Here are some points:
[ 0.62  0.60  0.17 -0.50  0.02  0.80  1.37 -0.65]
[-0.88  0.32  0.32 -1.14  0.61 -0.15  1.05  1.05]
[ 0.30  0.62 -0.04  0.85  0.35 -0.10  1.36 -0.45]
[-0.67 -0.71  0.96 -0.34  1.05 -0.26  1.85 -1.41]
[-0.06 -0.20  1.81  1.36  0.84 -0.52 -0.16 -0.05]
[ 0.19 -0.01 -0.06  1.76  1.38 -0.89  0.09  0.21]
[-0.46  0.36  0.72 -0.76  1.78  0.97  0.56 -1.34]
[-1.53 -0.80  1.68  1.88 -0.60 -1.62 -0.07 -0.59]
[-0.83  0.49 -1.04  1.24  0.40 -1.33  1.34 -0.68]
[ 0.05 -0.19 -1.05  0.47  0.32 -0.63  1.98 -1.27]
[-0.86  0.76 -0.42 -2.05  0.69  2.14  0.25 -0.23]
[-0.95 -0.25  1.58  1.36 -0.42 -0.09  0.51  0.11]
[-1.29 -0.44  0.89 -0.63  0.85 -0.91  1.69 -0.78]
[-0.72 -0.94 -0.84  2.67 -0.69 -1.63  0.00 -1.66]
[ 2.43  0.07 -1.05  0.02  1.00 -0.71 -0.02 -0.25]
[ 0.61 -0.41  0.28 -0.43 -1.02  0.86 -1.90  1.28]
[ 0.85  0.08  0.94 -1.39  0.51  1.55 -0.75  0.19]
[-1.32  0.36  0.39 -1.04 -0.22  0.35 -0.78  1.55]
Here are 11 more points, each followed by its number:
[-0.63 -0.59 -0.20  2.02  0.21 -0.84  1.08 -2.03] 0
[-0.62 -0.06  2.20 -0.56  1.17 -0.08  0.33 -0.31] 1
[-0.39 -0.37  0.19  2.28 -0.13 -0.98 -0.97  0.35] 2
[ 0.44  1.98 -0.64 -0.72 -0.50  1.08 -1.24  0.23] 3
[ 0.31  1.45 -1.15 -1.01 -0.52  0.47 -1.00  1.19] 4
[-0.93 -0.80  0.11 -1.96 -1.14  2.62 -1.23 -0.43] 5
[-1.45  0.15  0.77 -1.78 -1.06  2.34 -1.46  0.16] 6
[-1.13 -1.56 -1.12  2.77 -1.35 -1.52 -1.93 -0.37] 7
[ 2.18 -0.13 -0.49 -0.96 -1.10  0.45 -0.83  0.60] 8
[ 1.30  0.56 -0.67 -1.73  0.50  1.54 -0.09  0.21] 9
[ 0.26 -0.73  0.89  1.71 -1.20 -0.50 -1.15  0.80] 10
Which of these numbered points is nearest to each point below, looking only along the 2 directions in which the first points spread most? Its number follows each.
[-0.26  1.14 -0.48  0.66  1.34 -0.24  0.61  0.51] > 1
[ 0.50  0.04  0.83  0.48  0.07  0.22 -0.94  1.27] > 8
[ 0.11  0.09 -0.35 -1.88 -0.22  2.18  0.55 -1.10] > 9
[-1.01 -1.14  1.31 -0.21 -1.10 -0.74 -0.72  1.43] > 10
[-0.67  0.88 -1.13 -1.93 -0.74  1.63 -1.63  0.86] > 5
[-1.32  1.51 -1.07 -1.94  1.40  0.98  0.32 -1.50] > 9
Here are 11 other points, each followed by its number:
[ 1.49 -0.97  0.00  0.77  0.54 -1.10  1.37  0.06] 0
[ 2.00  0.07  0.45  0.09  0.88 -0.47  0.32 -0.75] 1
[ 1.29 -0.30 -0.32  2.31  0.47 -0.96 -0.31 -0.69] 2
[ 1.44  0.60 -0.14  0.59  0.33 -0.59 -0.55  0.78] 3
[ 1.10 -0.58  1.00  1.54 -0.09 -0.16 -0.11  0.00] 4
[-0.21 -0.50  1.63 -0.03  1.02 -0.43  0.55 -0.22] 5
[-0.65 -0.55 -0.03  2.54  0.04 -1.43 -0.51 -1.07] 6
[ 0.18 -0.39 -1.31  2.58 -0.25 -1.56 -0.02 -1.24] 7
[ 0.80  1.42 -1.42 -0.67  0.73 -0.53  0.89  0.43] 8
[ 0.15  0.25 -0.65 -1.90  0.66  1.70  0.74 -1.47] 9
[-1.58 -0.70  1.75 -0.44 -0.76 -0.49 -0.09  0.87] 10
The same question for these:
[ 1.70  0.94 -1.52 -1.94 -0.10  0.99 -1.38  0.23] > 9
[ 0.31  0.94 -0.44 -1.56 -0.30  1.90 -1.01 -0.26] > 9
[-0.97  0.27  1.26 -0.11  1.13 -0.41  1.01  0.24] > 1
[-0.31 -0.22 -0.62 -0.11 -1.02 -0.61 -1.40  1.51] > 10
[ 1.77 -1.01  0.29 -0.25 -0.86 -0.31  0.04  0.78] > 3
[-0.86  0.82 -0.83 -1.00  1.82 -0.21  0.37  0.45] > 8
